First come named moves, each a turn or a mirror, each shown by rows before and after it. For each pair of rows after them, which moves, in which order, take the first row to the second? The first pair is done for you.
S (before -> after):
[ 1.87  0.39  0.75  1.04 -1.13 -2.17  0.13  1.87 -0.78 -0.93  1.64  0.83
  0.02 -0.44 -1.54 -0.53]  ->  [ 1.99 -0.58  0.19  1.21 -1.13 -2.17  0.94  1.14 -0.40 -0.17  1.46  1.43
 -0.01  0.29 -1.40 -1.45]
[-1.59  0.48 -0.18 -0.98  0.07  3.65 -1.36  0.66  0.95  1.07 -1.27  0.45
 -0.77  0.46  1.24 -1.55]  ->  [-1.13  0.68 -0.27 -0.98 -0.06  3.81 -1.40 -0.22  0.69  1.13 -1.30  0.57
 -0.57  0.25  0.54 -1.25]
[ 2.08 -2.43  1.07  0.41 -0.02 -2.76  2.32  0.19 -1.04 -2.28  0.35 -0.29
  1.79  0.21 -1.37 -0.69]  ->  [ 0.47 -1.23  2.59  0.59  0.58 -2.59  0.53  1.56 -1.26 -2.43  1.15 -1.22
  0.44 -1.14 -1.43  0.25]
[ 0.76  1.12 -1.49  0.97 -0.71 -0.40 -0.52 -1.52  0.81  2.52  0.64  1.99
 -0.65  0.69  1.21  1.99]  ->  [-0.18  1.19 -1.05  0.87 -0.61 -0.20 -1.16 -1.43  0.19  2.39  0.77  1.72
 -0.99  0.50  0.79  1.95]
Z (before -> after):
[-1.06  1.96  0.07 -0.37  2.21 -0.51  0.42  0.36 -0.48 -0.08  2.68 -1.96
 -0.89 -0.54 -0.16  3.04]  ->  [-0.74 -0.45 -1.95 -1.98  2.61  1.07  2.62 -0.05  0.83 -0.77 -0.03 -2.13
  0.78  0.65  0.32  1.54]
[-0.45  0.97 -0.31 -0.69 -0.21 -0.91 -0.64 -2.49  0.38  1.40  0.92  0.38
 -0.75  0.78  1.18  2.09]  ->  [ 0.26 -0.95 -1.39 -1.55 -0.33  0.17  0.83 -2.32  0.68  0.83 -0.78  0.36
  0.64  1.64  1.52  0.51]
[-0.77 -0.28 -0.31 -1.45  0.63  0.44 -2.00 -1.55 -0.71  0.68 -1.05 -1.27
 -0.14 -0.79  0.29  2.28]  ->  [-0.75 -1.01 -0.71 -1.93  1.22  0.76 -1.59 -1.42 -0.75  0.67 -1.38 -1.29
  0.46 -0.31  0.64  1.55]
C (before -> after):
[ 2.53 -1.03  1.19  1.18 -0.17 -3.49 -0.03  0.08 -1.06 -1.79  2.28 -0.96
  1.24  0.53 -1.64  0.00]  ->  [ 1.94 -0.10  0.97  1.38 -0.55 -3.88 -0.80  0.00 -1.28 -1.09  2.23 -0.85
  0.41  0.05 -1.94  1.15]
[ 0.97  0.19  0.12  0.70 -0.67  0.25  0.23  0.07  0.30  0.21  1.52  0.30
 -0.55  0.35 -1.11 -1.41]  ->  [ 0.08  1.52 -0.08  0.51 -0.07 -0.45 -1.04 -0.77  0.00  0.55  1.16 -0.06
 -1.02  0.32 -0.14  1.25]
[-0.93 -0.75 -0.77 -2.58  1.00  0.67 -0.09 -1.51  0.31  0.16  0.27  0.00
 -1.47  1.38  1.50  2.93]  ->  [ 0.84 -2.23 -1.11 -1.51  0.66  1.49  1.92 -0.23  0.46 -1.12 -0.26  0.61
  0.14  1.92  1.11 -0.87]

Each pair is 2 to 3 moves apart.
[-1.21  1.78 -0.20 -2.47  0.39 -0.50 -1.21  1.55 -1.08 -1.23 -1.72 -2.06
 -0.70 -2.19 -0.97  2.58]  ->  [-0.15 -0.44 -2.22 -3.42  0.57  0.66  0.71  0.74 -0.50 -1.14 -3.02 -1.90
  1.29 -1.27 -0.34  0.75]	Z, S
[-2.03  0.63  2.00 -0.79 -0.01  0.70 -1.20  2.48 -1.17 -0.55  0.04 -0.82
 -2.47 -2.32 -1.19 -0.81]  ->  [ 0.01  1.72  1.28  1.12 -0.84 -1.15 -1.25 -0.59 -1.18  0.78  2.74  0.63
 -2.21 -1.36 -1.28  0.01]	S, Z
[-0.65 -2.16 -1.18 -2.33  1.22  1.37 -0.86 -0.05 -0.99 -1.89 -2.70 -1.75
  1.74  1.99  0.36  2.41]  ->  [-1.73 -0.08  0.33 -1.36  1.68  0.21 -2.90  1.27 -1.86 -1.15 -1.42 -1.90
 -0.23  0.95  0.02  3.75]	S, Z
[ 1.73  0.88 -2.47  1.02 -1.55  1.65  0.87 -3.07  2.53  2.71  1.13  3.15
 -1.04  1.81  1.00 -2.01]  ->  [ 0.35 -0.86 -3.40 -1.75  0.15  2.85  0.74 -1.94  1.58  1.04 -3.23  0.68
 -0.50  1.65  2.99 -0.26]	C, S, Z
[ 2.15 -1.45 -3.01 -0.83 -1.11  1.67  3.74 -2.45  2.09  0.19 -1.37  1.41
  2.79  2.52  1.52 -1.62]  ->  [ 2.16  2.21 -1.21  2.38 -1.81 -2.01  0.45 -4.08  1.23  2.81  3.24  2.48
  0.07  1.57  0.66  0.81]	Z, S
